rotation ticks, each row followed by its count of ticks:
The counts run from 0 to 126.
[134 140 116 122 132 177 147 160  66  80 123 127 134 118 101  82 111 113
 176  95 109 138 104 153  94  68 135 118 130 120 120 112 138 132 172  84
 152 139 160 145 144 101 115 152] : 80
[135 132 112 132 153 162 163 137  67  93 117 108 104 147  72  88 105 112
 203  66 121 120  98 145 105  85 127 170 133 100 134 116 118 161 127 115
 141 129 172 151 145 125 121 130] : 81
[ 93 133 140 141 131 133 135 136 122  72 181 107 125 128  97 107 101 140
 114  81  79 108 108 140  92  67 123 145 110 137 101 118 151  72 158 103
 128 106 169 133 134 111 117  92] : 118
[145 136 115 102 105 151 163 127 139  85 122  84 141 104 102 123 140 144
 157  78 141 173  81 124 138  68 127 182 123 137 152 186 114 131 128 126
 114 144 149  99 152 137 150  93] : 91
[124 179 131 126 115 171 174 149 114 107 128 133 178  89 146 101 142 124
 130 109 141 155 122 126 160 117 123  80 138 116 124 137 191 121 111  81
 101 114 167 138 148 126  81 128] : 69
[136 162 185 130 134 127  95 138 124  97 105  92 132 146 135 103 157 117
 139 106  57 137 147 164 109 154 162 149 138 170 101 136 172 168 144 122
 164 101 102 144 139 160 149  97] : 46
[189 144 140 117  89 191 141 129 132  75 137  89 111 125 140  91 158 167
 122  80 119 159 111 134 126  88 152 153 151 161 125 162 151 148 143 107
 123 127  80 124 133 139 157 113] : 16
[175 142 107 114  97 187 147 129 126 110 126 124 123 142 175 104 137 113
 143  61 131 137 103 142 172  96 154  90 127  96 154 164 132 172  87  98
 135 116 116 145 126 116 128 133] : 101
[ 88 134 156 129 135 137 125 143 118  93 127 131 169  62  90 120 105 110
 128 124 113 162 130 143 130 113 115 139 121 156 117  87 182 112 115 100
 174 150 136 177 133 148 128 121] : 41
[124 136  97 109 134 144 142 154 100  46 134 122 127 131 141 116 105  86
 142  92 112  81 129 119 120 150 119 123 105 169  98 120 172 125 101  96
 178 112 150 117  82  90 142 136] : 109
[101 128  94 142 125 131 173 162 111  67 148 144 121 116 136 104  98 101
 154  91 114  73 151 116 147 149 117 127 106 107 120 112 178 105 104 101
 182  76 159  85 117  98 127 125] : 108
[113  84 175 159 102 121 147 146 200 154 128 100 144  89 144 100 162 147
  97 139 127 174 115  94 167 136 135  95 134 121 148 146 155 142 130 152
 132 124  98 115 184 163 119  74] : 95
[166  95 108 121 142 122 141 147 159  51 132 111  93 116 153 132  95 100
 122  46 108  94 143 111 112 147 131 110 111 134 128 169 143 118  98 140
 128 104 135 101 118  96 135 102] : 24
[ 88 113 143 190 120 107 141 154 132 107 129  74 138 145  86 102 125 146
 134 146  91 134  95 108 125 125 131 170 119 102 130 114 138 136 175 156
 145  99 154  90 180 133 113  85] : 86
[ 97 126 106 130 148 110 139 137 136  77 160 118 155 159 128 114 130 122
 114  76  97  73  97 105 125 103 108 138  71 100  99 133 126 127  52 118
 161 117 186 115 116 112 115 143] : 34
[143 147 153 146 105 150 149 174  86 129  87 106 147 114 117  75 140 136
 161 136 100 168 117 157 153 125 152 120 154 127 133 128 141 163 195 107
 117 105 124 137 187 144 122  94] : 48
[122 143 131 151 118 144 145 149  97 124 102  94 122 104  78 115 104 138
 191 124 122 160 135 171 148 129 157 121 144 109 158 140 151 132 192 106
 131  95 131 131 170 135 145  62] : 49
[147 159 129 140 165 118 165 143 144 112 144 100 151 176  83 136  90 119
 176 131 128 123  86 119 113 123 124 170 131 122 137 144 144 171 131  84
 168  63 139 144 103 170 126 125] : 113
[120 112 127 153 126 133 145 158 143 149 116 137 136 121 154 104 109 119
 126 147 134 139  95 100 154 162 116  79 121 107 159  90 192 162  95 133
 206  93  82 164 112 135 113 132] : 105
[152 148 116 108 128 167 129 143  94  74 117 128 134 148 138  87 130  90
 133  98 119 107  94 101 111 124 112 141 130 169 102 110 152 162  96 106
 162 108 128 136  92 107 115 173] : 110
[112 151 159 183 156 115 135 156 120 116 139 134 118 173 138  94 126 117
 141  98  56  96 134 143 128 139 162 107 116  93 126 108 170 168 148 106
 166  77 145 141 137 131 129 113] : 76
[157  79 171 141 148 131 118 150 156 128 104  79 130 144 109  86 119 135
 120 129 100 149  66 101  89 122 125 163 127 163 118 100 141 173 143 156
 200 127 107 162 137 158 120 141] : 84
[136 147 164  79 133 124 113 150 125  51 127  94 143 117 127 119 160 119
 127  70  87 142 158 115  89 130 126 181 132 180  81 158 126 126 119 128
 114 123 148 128 137 140 124 107] : 120
[112 151 149 121 138 110 112 126 123  55 165  96 117 135 108 102 138 120
 127  68  65 110 143 132  82 100 126 172 116 155  80 132 139 100 116 138
 104 119 164 124 136 113 125 117] : 119
[115 165 118 115 142 145 166 113 133  88 145 136 143 112 116 145 102 100
 152  61 134 139 150 137 141 108 126 123 112 112 144 137 163 127  77  58
 131 112 151 173 102 145 134 124] : 71
[116 132 122 155 112 100 164 133 197 116 167 112 146 158 150 111 147 147
 108 103 108 117 108  80 160 129 143 143 109  95 133 155 146 138  78 117
 127  84 137 100 136 154 136 112] : 65
[128 115 127 119 168 134 144 146 116  73 107  92 123 120  65 126 109  95
 191  88 128 139 132 126 101 120 107 203 137 133 127 118  94 154 103 139
 172 133 142 148 129 156 132 129] : 82
[135 135 117 158 175 107 156 127 132 134 122  83 140 150 109 152  70  95
 153 121 129 143 110 100 118 149 131  76 111  74 176 162 157 160  95 142
 143  88 147 156  97 138 108  99] : 29
[128 135 118  90  91 158 141 151 104 106 129  96 168 150 111  75 144 130
 185  92 138 149  79 130 169  82 129 176 131 123 111 145 104 166 114 110
 168 131 139 115 150 132 120 148] : 6
[167 155 131 175 148 141 155 117 137 114 114  87 107 146  98 125 146 146
 163 108 110 178 144 130 130 148 149 161 152  93 159 169 146 162 118 131
  82  81 105 137 145 176 159  85] : 18
[ 86 123 147 159 131 146 127  95 121 134 119  83 152 151  78 114 153 129
 158 158  97 174 131 109 142 156 127 169 132 138 121 102 174 172 113 146
 160 122 100 158 113 178 125 122] : 9
[133 123 171 164 129 114 127 166 167 117 159 129 122 155 146  81 125 138
 129 102  85 102 111 129 138 118 155 113 132  89 116 125 142 168 132  73
 187  86 135 148 153 159 115 127] : 75
[122 166 152 127 126 115 115 127 149  99 135  95 181 139 175 142 132 114
  93 147 105 138 135 106 128 180 135  64 104 141 123 152 208 136  90  96
 123  92 148 135  89 128 126  93] : 67
[ 98 126 174 164 169 126 138 133 128 114 135  98 139 112  80 103 108 113
 113 157 115 164 124  77 108 156  87 143 135 155 126  84 195 131 136 141
 130  94 122 172 126 163  77 119] : 115
[133 105 120 162  99 135 158 124 181 118 165 117 129 153 165  93 164 144
  83  99 127 137  68  74 135 112 106 138 129 108 130 144 137 150  77 129
 126 125 124 130 138 148 111 129] : 64
[155 137 109 142 143 116 165 166 145 139 111 110 134 146 127 139  81 119
 168 112 139 151  81 104 147 141 126  95 123  68 165 189 134 171 129 104
 151  77 149 121 123 150 104 112] : 28
[103 148 136 151 128 131 121 105 125 126 119  64 146 179  75 127 121 131
 177 123 103 156 100 133 125 132 143 176 122 112 137 120 156 166 101 126
 179 114 128 163  88 162 147 119] : 8
[ 96 119 158 140 133 131 149 167 144 124 156 120 149  95  97  84 116 139
 134 144 121 156  98  85 109 123  94 134 148 146 110  89 194  94 166 115
 136 101 127 139 160 151  84 125] : 116
[135 132  71 143 111 173 171 121  92 118 119  78 154 131 120 110 114 130
 125 129 131 174  68 115 132 108 125  93 114  99 175 158 175 125 161 150
  92 125 141 115 128  85 113 102] : 59
[157 127 114  85  85 178 136 144 118  91 115 127 134  70 181 116 131 117
 119  71 137 148 123 142 170 117 129  90 131 144 132 180 170 137  85 103
 145 136 115 131 134 106 137 124] : 100
[ 87 132 111 159 110 144 142 100  96  61 161  99 116 137 106  93 137 148
 122 100  76 123 159 134 113 125 129 170 101 125 111 105 201  81 121 138
 114 129 129 119 125 111 160  84] : 13
[178 112 119 108 140 139 115 130 119  64 107 101  95 139 181 107 125  92
 101  67 100 127 127  87 106 148 129  96 110 156 126 186 149 165  85 152
 137 111 114 133 113  99 134 138] : 25
[147 108 119 155 130 115 128 137 127 100  99  68 117 169 133 121 135 135
 131 115  93 140 132  97 121 185 135 143 130 134 123 154 144 162 121 198
 140  98 111  77 130  95 140 102] : 56
[124 141 120  96 101 132 130 149 126  64 115 112 146  81 170 120 157 106
 108  73 115 138 182 120 154 160 135  97 134 145 120 157 169 124  77 133
 113 130 129 116 142 101 132  94] : 99
[ 98  97 143 176  86 125 146 137 201 137 150  99 137 115 152 100 130 166
  96 126  98 150 114 115 171 121 153  80 116  92 169 149 157 111 148 125
 139 115 121 120 165 139 127  68] : 96
